Each row is where one point has got to under a steady rotation. How many steps took it there?
The counts run from 0 to 211.
[  4 -10 -16   3  -2  -5   3   3 -10  -1 -28  -1  17  13  -9  -5  16  -4
  24   2   3   5   1   6   9  16  -1   5  13  -6  10  -8  -4   0   7   4
 -15 -10 -10  -2  -6  -5   7 -16   6  -8 -10  14  -1  -8  -5   0   4   3
  -8  26 -11   3   3  -3  12  -3  15   1  -8  15 -16   7  14  -1  14  -9
  20   0  15   5]
89
[ -2  -5  -3  19  -8 -13  21   5  -3   0 -11   4  -6  14 -15   8  14   7
   2   8  -6   6  15   7   0  13   2   6  16 -11   3   0   6   6   7   1
 -11 -16  -7   1  -1 -15   6  -7  24  -5 -12  -8   3  -7  20 -11  12  10
 -19   8  -2 -17  -5  -6  15 -12   5  10  -5  12  -3  -3   6  11   3  -6
  10   0  -1  -6]
161
[ -3  -5  -3  24 -25  -2   6  -1  -4   7 -22  -4   8  10  -3  -9  10  -5
  14  19   3  -8  17 -12  15   7  -5   0  13   0   9  -4   2  -8  -6  13
 -13  -4  -3  -1   3 -12  12  -6   7  -9 -10  13  -6  -9  -4   7  17   2
  -3   2   7   9  -4  -5   4   5  -1  -5  -5  12  -5   9  22  12  -6 -12
  14   5   5  11]
104
[  5 -10  -8   4   6  -2   0  -5   8 -14 -17  -3   9 -15   5  -3   9  -3
   3   5  -7 -11   0  -5  11   9  -5   7   9  -4  -3 -10 -11  -5  -1  -7
 -10  -6   3 -16   0  -2   2 -17  14   1 -25  16   6  -4   1 -15  21  11
  -4  13   9   0  -4  -3  20  -1   4  -8 -13   5   0  10  27   4  -1  -9
  14  -9  18   3]
83
[-11   4  -5  24  -8 -10   8  -2 -12   6  -7   1  -2  13  -4 -13  15  -4
   6   6  -7   5  12  -5  -4  16   7   2   3 -19   4   2   7  -8  -8   2
 -11  14   2   3  -5 -12   3 -15  13   0 -22   4   4  15  -7  -4  13   6
  -5   5   3  -6  -5   0  -6  -7   4   2 -19   6 -10  16  26  12  14  -7
  -1 -12   7  -5]
140
[-12  -3   1   9   4  -8   9   4   5  -6  -7   8   2   1 -17  -3  14   0
   6  16  -7  -3   2   9   6  16  -5  17   5 -14  16   1   2  -2  -4   0
 -13  -4  -2  -2  -7  -1  14 -21   4  -3 -22   1  -4  -6   1 -23  23  14
  -8  11  -1  -9 -10  -4  -4  -9  11   2 -14   8   6  11   6   8   9 -11
  19   1  16  -8]
129
[-12   3 -12  11  -7  -8  12   3  -1   5  -6   4  -6   2  -5  -7   8   5
  -1   5  -9   1   2   3   3  20  -2  12  12  -5  11   3  -1 -11  -7  -9
  -2  -7  12  -9   9   6   6 -14  10  -6 -25   6  -8   4  11  -8  25   9
 -19   5   3 -12 -16   9   0 -20 -15   3  -5  15  -1  -4  23   4  -1 -17
   6   4   6  -9]
24
[  4  -2 -14   3   1  -8  10   3  -8  -9 -12   0  -4  -5 -14   4  14  10
   5  -2  -3   9   5  11   2  17   3  13  17  -6   2  -3  -7  -1   9  -8
 -15  -9  -8  -8  -2  -2   4 -11  20 -10 -18  -7  -3  -6   1  -7  15   8
 -21  19  -1 -18 -11   2  11 -14   2   7  -8  17  -4   2  14   3   5 -16
  10  -2  17   1]
174
[  8 -13  -5  24 -13   0   7  -6   1   1 -14 -12   3  -4  -4 -10   0   4
   7  21   0 -10  13 -12  10   5  -1   7  11   1  -6  -3  -5  -6  -1  11
 -22 -15  -3 -12  -9 -14   7  -3  11  -9  -9   7  -3  -7  -4   9  16  -4
 -12  -2  15  -8  -9  -9   4   0   0   0  -3  16  -7   7  25  15  -5 -14
   7   0   4  17]
204
[ -6  -5 -15  19  -5 -11   5  -6  -2  -3 -16  -8   1  -7  -5  -5   6  -4
   6  -3  -2   3   5  -8  -5   6   9  -2  13  -6  -5   3 -10 -12   3  -5
 -29  -1   5 -12 -14  -8  -3 -12  10  -9 -19  10   2   2 -13   5  17   0
 -11   9   7  -3  -8  -4  13  -4  -1   5 -16  12 -13   0  31  -4   2 -19
   0  -6   9  13]
186
[-13  -7 -11  25 -18 -18  15   8   2  10 -14   0  13   4 -19  -8  19  -5
  -3   7  -3  -7  15   0   5  14  -1  -1  16  -2   7   3   7 -14 -10   3
  -8  -3  11   9   2 -13  15 -14  -3 -11  -9  -3  -1   2   6   5  19   5
 -13  -1   4   7  -2  -2  -5  -9  -4   7 -14  16 -14  -2   7   7  11 -14
  11 -10  -9   3]
13
[ -9  -7  -9  20 -17 -17  12   0  -4   7 -15   0   5   1 -18 -16  10  -7
   8  12  -7 -11   5  -1   8   7   1   0   4  -9   9   6   6  -8  -6   5
 -20  10   3  -2  -9  -9  14 -13   2  -6 -16   8 -10   2 -10   7  15   9
  -5   2   7   9 -12  -2  -2   3  10   0 -18  12  -9  11  23   4   9  -8
  11 -12   3   6]
0
[  4 -10 -15  10   8  -3   1  -2   7  -7 -24  -4  12  -5  -7  -4   7  11
   2   3  -1  11   8   1   2  12   5  11  11  -5  -6  -7 -12 -16  -2   4
  -7 -14  11  -8  13  -5  -1  -7  13  -5 -19   8  -1  -3   9  -5  19   2
 -10   8   6 -16 -12   1  15  -2 -15   4  -3   6 -11   3  37  -1  -1 -10
   6  -3   3   8]
69
[ -5  -9   5  29 -12  -5   9   8  -2   5 -17 -13   1  -7 -21  -8   4   1
   9  17   3 -16   7   1   2   7  -8  12  12  -2  14  -9  -2 -15  -4   6
 -11  -1  -1   3   6 -12   6  -4  11   2 -10  -2  -3  -7   3   4  24  -5
  -1  -8   1  -9  -4 -14  -9  -1   3   2  -8  15  -8   6  26   7  -2 -15
   9   2   6  -7]
118
[  2  -6 -13   8   0  -1  11  -7   6 -11  -4   4   3 -11   6   2  10  -6
  -1   5  -7  -7   4  -2  -2  17   2   4  16 -11  -7  -2  -8   3   3 -11
 -15  -3  -3 -16 -17  -3   2 -23  16  -2 -19   8   8  -6   4 -14  16  17
 -16  15   6  -8  -2  -5  18 -10   4   1 -15  11  -1   6  17   5   1 -14
   6 -10  16   7]
183
[-11   0  -8  10  -1  -2  16   1  -4 -13  -2  -2   3  10   6   1  21  -1
   8   0   0  -2   3  -4  -8  19   6   7  14 -21   2   2   9   1  -1  -3
 -12  11  -6   2  -6  -7   8 -19   5  -5 -23  12   9  -3   5 -25   7  11
 -14  20  -6 -11  -1   7   9 -19  -5   3 -10   6 -13   3  14  10  16  -7
   0  -7  13  -2]
39
[-15  -1   2  20 -12  -3   7   6 -10  12 -20  -9   2  11 -10 -17   8  -3
  13  13   9  -8   1   2   5   9  -8  15  17  -5  13  -5   6 -15 -10   7
  -4   7   6  -4   6 -13   8 -13  10   0 -13  11  -3   2   1  -1  16  -7
 -10  -2  -2   2   5   2  -3 -11  -6  -4 -12  15 -13   6  25   7   8 -16
   5  10   3 -14]
122
[ -3  -1 -12  21  -1 -13  18   0  -5   4 -21  -3  -5   3 -14  -3   2  -4
  -4   7  -6   1  -5   4   5  10   0  11  19  -5   0  -2 -11  -5   2  -7
  -6  -6   3  -8   4 -15  -6  -8  16   2 -15   0  -4  -4  14  -6  16   3
 -20  -6   9 -13 -18  -9  17 -20  -4  11  -9  17 -19  -3  24   1  -5  -9
   6   3  -4 -12]
164
[ -4  -7  -7  14 -14  -8  18   9   2   5  -5  -1  -1   6 -13  10  13   3
   3  12  -3  -5  15   1   8  14 -11   2  19  -7  13   4  15  -6   0  -1
 -10 -14   0   5  -1  -7  19 -11  14 -12  -9   4 -11  -9  10 -16  24   6
 -11   2  11  -5  -9  -3   6  -8  -6   2  -6  11  -3  -3   2   8   1 -11
  14  -6   2   2]
16
[ -9   1 -10  20   2 -12  15  -5  -8  -3  -8  -3   2  16 -10  -5  23  -6
   9   0  -2  13   7  -2  -6  19  12   6   7 -12   4  11  -1   4  -2   3
 -23 -10  -7  -3 -22 -12   0 -11  -3 -15 -16   3   2  -4  -5 -12  10   7
 -15  21  -5  -9  -3  -3  11 -15   7  14 -17  12  -6  -1   8   1  11 -13
   9  -6   7   3]
44
[ -8  -1 -13  16  -6   2  10   2   6  12 -18   7  12   6  -5 -10  -4   3
   9  12 -10  -3   3   7   7  11  -3  11   8  -8  10 -14 -11 -14 -12  -2
  -2 -14  17  -1  13   4   7 -22   0  -1 -10  11  -3  -3  16   8  23   4
 -11   6   1 -16   0 -18  -5  -6  -9   5  -1  13  -2   1  29   5   0 -12
  19   5  11  -4]
110
[ -8  -2  -9  12 -14  -5  14   3  -4  14 -18   4  -1  16  -1  -4  -3  -4
   4   8 -13   8  10  -3  12  17  -5   0  10 -12  13 -11  11   1  -1  -3
  -7  -7  -3   7  12   4  13  -3   7   0  -9  21  -3  -3   8   2  20   8
  -8   8   9 -20 -17  -3   0  -6  -3   6  -7  10 -10   1  28   7  -3   0
  14  -3  19  -2]
6
[  1 -12 -10  17   0 -11   0  -2  -9  -4 -26 -10   8  -7 -10 -17  15  -1
  14   0  -3   0   8  -3   4   9   5   4   6   0  -4  -5 -10  -8   0   1
 -21  -2   0 -10  -4  -6  -5 -11  13  -6 -20  10   1   4 -14   6  17   1
   5  13  -2   4  -4   2   7   8  13  -4 -17  16  -4   9  28   4   1 -15
   7  -6  14   8]
86
[  9 -11 -18   5  -2  -4   0  -1  -2  -4 -20  -3  11   0 -12  -2   9  -1
  18   2   2  -4  -2  10  14   9  -1   7  10  -7  10 -11 -11  -4   6  -2
 -13  -5 -10 -11   1  -1   9 -17   4  -7 -16  15 -10 -12  -6  -5  15  12
 -10  19   0  -3 -12 -11  13   1  12   0  -7  14 -12  11  18  -4   9  -7
  22  -1  18   5]
88
[ -2  -6  -8  20 -10  -8   4 -10  -5   0 -24 -16   3  15   3  -3   7  -2
   6   2   0   8  10 -17   6  13  10   0  14  -3   0  -3  -4  -4   4   9
 -24  -4  -5  -6  -6 -12   1   4   6 -12 -12  12   0  -7 -18  10  10  -1
  -5  16   1  -1  -9   4  16  -4   0   5  -7  13 -19   1  26   4   2 -12
   4   7  16  16]
190
[  5  -1 -11   9 -12   3  12 -12  -2  -4 -16   6   6   9   9   2   0  -4
   8  10  -2  -2   8  -7  13  22   4   5  15 -12  -1 -11  -7   7   7  -6
 -12 -12 -16 -11  -5  -4  10  -9   7  -8 -10  19   1 -20   4  -3  11  11
 -16  17   8 -11 -10  -8  15 -10   5   1  -1  14  -7   9  17  11  -2 -10
  10  -1  23  16]
192
[ -7  -2 -11  17   3 -10  16  -2  -4 -10  -2   1   6   8 -13   1  14  -5
   9   6  -4  -1  -1   4  -3  20  12   5   5 -18   2   4  -5   4   4  -5
 -24   3  -7  -2 -14  -5   2 -16  -3  -7 -17   7   1  -6   0 -23  10  14
 -16  19  -3 -19 -11 -11   9 -18   6  15  -5   8  -9   1  15   1  12 -10
  12  -2  11  -1]
43
[ -9   1 -11  10  -5  -2  14  -2   1  -3   0  -4  -1   6   9   2   9  -3
   7   4  -1  -9   1  -7  -1  21  -1  10  17 -17   8  -2   3  -4   2 -13
  -7   9  -7  -8   1  -5   5 -16   8  -5 -26  18   5  -6   1 -27  13  10
 -18  12   8 -13 -12   1   6 -20 -14   2  -2   7 -15   7  21   2  11 -11
  -2  -3  15  -6]
38
[ 10 -13  -6  17  -2  -6   2   0 -10  -5 -26  -9   6   2 -11 -10  20  -1
  10   9   4  -1   5   4   4  11  -2  13  17   2   0 -16  -7   1  -2   8
 -11 -13 -14  -9  -1 -18  -3 -12  12   2 -14  -8   6 -11   6   1   4  -1
 -14  12  -9   2   4  -4  13 -11  15   3 -14  17 -19   4  11  10  15 -10
  11   8   0  -5]
76
[ -7  -3  -6   9 -18  -1  13   5  -3  11 -15   9  -1  17   3  -4   8   0
   3  11 -14   7  14   1  12  22  -5   2   9 -15   9  -6  17   8  -6  -4
  -1 -12   1   5   1  -1  21 -12   8  -3  -7  14  -2  -2  16  -3  17  11
  -9  13  -1  -8  -7   4   3  -5   3   6 -14  11   5   5  11  14   2  -5
  16 -10  21   2]
7
[ -6   6 -12  14 -10 -10  11  -4   1   2   1   7   6   9 -11  -2  11  -2
   6   7  -7  -4   1   4   5  17   5   4   4 -21  15   2   3  -5  -2  -7
  -9   7   3  -2  -3   2  10 -21   6  -7 -25   7  -9   4   0 -15  12  22
 -14   8  12 -14 -21 -10   0 -11  -1   7  -9   2  -7  11  16   5  12  -6
  11 -11   1   3]
142
[  4  -4 -11  13 -13   1  -3  -8  -2  10 -31  -2   6   8   7  -7   7  -6
   6   3  -9   3  14  -8  12   5  -5   6  16   1   9 -13  -9  -6   2  -5
 -10  -8  -2 -13   5  -3  -2 -11  10  -5 -19  14  -6  -7 -18   8  11   2
  -3  14   5   2 -14   4   7  -1   7  -4 -11  13 -15  12  23   0   1 -10
  10   8  15   8]
91
[  4  -3 -13   0  -7  -1  10  -6  -2 -10 -11  -1  10   5  -2   8  14  -3
  12   7   4   1   3  -1   7  15   5  -1  18 -10   0   5  -7   1   9   2
 -22  -8  -6 -15 -13  -9  18 -14   0 -17 -13  16  -2 -17  -8 -12  10  15
 -19  22   4  -1  -6  -1  18 -10  -2   5  -4  11 -12   0  12  -2  11 -15
  10  -4  12  17]
188
[ -5  -4 -11  13  -6 -14  10  -3  -3   0 -26  -5   1   3  -6  -6  20  -8
  -7   6   6   1   6  -7   3  11   5  12  21   1  -6   6  -6  -6  -8   7
  -4  -3  13  -6   9 -20   5  -9  11   4 -14   0   3   0   7  -9   9   5
 -17  -2   5   9  -3  16  17 -15 -13   0 -17  15 -14  -5  19   6   0 -17
  -6  -1   1  -5]
167
[  7 -10 -17   9   9  -1   7  -5  -1  -8 -21  10   8   7  -8  -6  10   1
   7   9   4   6   6   6   7  17   7  16  15  -3  -7  -4  -8   2  -4   6
   0 -21   4 -15  -4 -12   8 -21  13  -3  -5   2   1  -6  25 -13  10   4
 -21   0   7  -3   1   5  17 -12  -3   3 -13  10  -2   3  14  11   3 -14
   8 -11   4   5]
66
[ -6  -4 -10  20  -4  -3  11  -2  -5   4  -6  -1  -4 -10 -10   2   3  -1
   3   3   0  -1  -2   1  -5  16  -3  15  20  -4  14  -5  -9  -2   6 -17
 -10  -2 -11 -10  -9  -4   0 -14  16  -2 -16  -2 -10  -8  -6 -16  22   1
 -15   1  11 -12 -26  -1   0 -17  -2   6  -9  16 -11  10  16   1   3 -18
   1  -2  12  -7]
33
[ -9  -1 -15  20 -10  -9  10  -4  -9   8 -19   9   5  14 -14 -13  16   0
   2  -2  -2  17  11   1  -3  17  11   7  14 -13  -1   6   4   0  -7   4
  -2  -3   9   7  -2 -13  11 -13  11  -4  -5  -1  -3   5  15   3   8   4
 -17  -2   3  -5  -7  15   3  -9  -4  12 -20   7  -8   6  15   8   1 -12
  -2 -20   2   3]
153
[ -7  -7  -7  19  -4   0  11   2 -21   6 -13  -1   2   7  -6   2  15  -4
  13  -2   7   6   1  -3 -13  22  -2  12  24  -8  11  -1   6  -1   0  -3
  -6   3  -8   1 -13 -16   2 -17  10  -8 -10   5   6  -5  -2 -18  10  -4
 -14  13  -6  -4   1  11   6 -20  -6   5 -15  14 -18   1  12   5  16 -18
   0  -6  10  -9]
35
[ -3  -6 -17  23 -13  -7   1  -2  -1   9 -14  -1  11   3  -6 -12  15  -6
  11   7  -5  -3  15  -3   7   4  -2  -4  10  -2   2   0  -2 -13  -8   4
 -20  -8  12  -3 -10  -9   8 -28   5  -9  -6   7   4   2  -7  10  13  -1
  -3   7  -3  13   6  -8   3   3   5   0 -20   9  -2   2  19   4   6 -15
  14  -8  -2  12]
99
[ -4  -4 -14  16  -5  -5  15   0 -10   5 -16  16   8  17 -13   0   9  -1
   9   4  -4  10   3   7  -4  22  10   4  16 -19   0   3   4  10  -2  -1
  -2  -2   2   5   0 -11  16 -15   5   3  -1   5   3  -3  23  -6  13   8
 -14   1   1 -10  -9   0   6 -12  -1  11 -14   8  -7   6  12   8   4  -8
   4 -23   7  -3]
152
[ -1  -1 -13   8  -1   0   9  -6  -2   1 -18  -3  -3   3   6  12   5  -1
  -6  -1  -7   8   6  -2   1  14  -6  12  24  -5   2  -9  -5  -5   9 -14
  -9 -11  -5 -13  -2  -2  -3 -11  20  -6 -21   8   5  -6  -2  -9   8   5
 -17  19   3 -15 -15   1  22 -21   2   7 -10  14 -15  -1  15   0   3  -9
   2   9  14  -8]
178
[ -2  -3 -18  19 -12   2   5  -7   8   4 -17   4   8  -3   5 -12  -3 -11
   2  10 -13 -14   5  -9  13  10  -1   0   9  -9  -1 -17 -13  -9  -7 -12
 -11  -1   1  -5   2  -3  -3 -24   5   3 -19  11   7  -4   1   4  15   9
  -3   7   8  -1  -6 -18   2   1   4  -2 -16  10  -5  15  23  12   3  -7
  12  -4  13   7]
96
[ -2 -10 -17  18  -5  -3   7   4   0   6 -12   8  18   4  -1  -5  12  -6
  17   3 -11  -2  11   4   2  11  -4  -9  10 -12   0  -6   0  -5  -3  -2
 -18 -10   7   4 -11  -7   5 -30   3  -5  -5  13   9   2   5  -2  12   5
  -6  16  -4  -2  15 -16   8   1   7   4 -19  12  -2   3  13   6  11  -7
  23 -16   4   7]
98
[  9 -13 -14  -2  10   0   1  -2   9 -17 -19  -1  11  -5  -6   3  15  16
   6   8   1   6  15   4   9  15   0  13  13  -7  -1  -5  -4  -8   1   5
  -5 -21   5 -10  11  -5   8 -14  15 -10 -21   7   1  -8  13 -15  16   7
 -18  13   6 -12  -7   7  18  -6  -9  -2  -3   7  -5   3  20   6   2 -13
   8 -10   4  10]
70
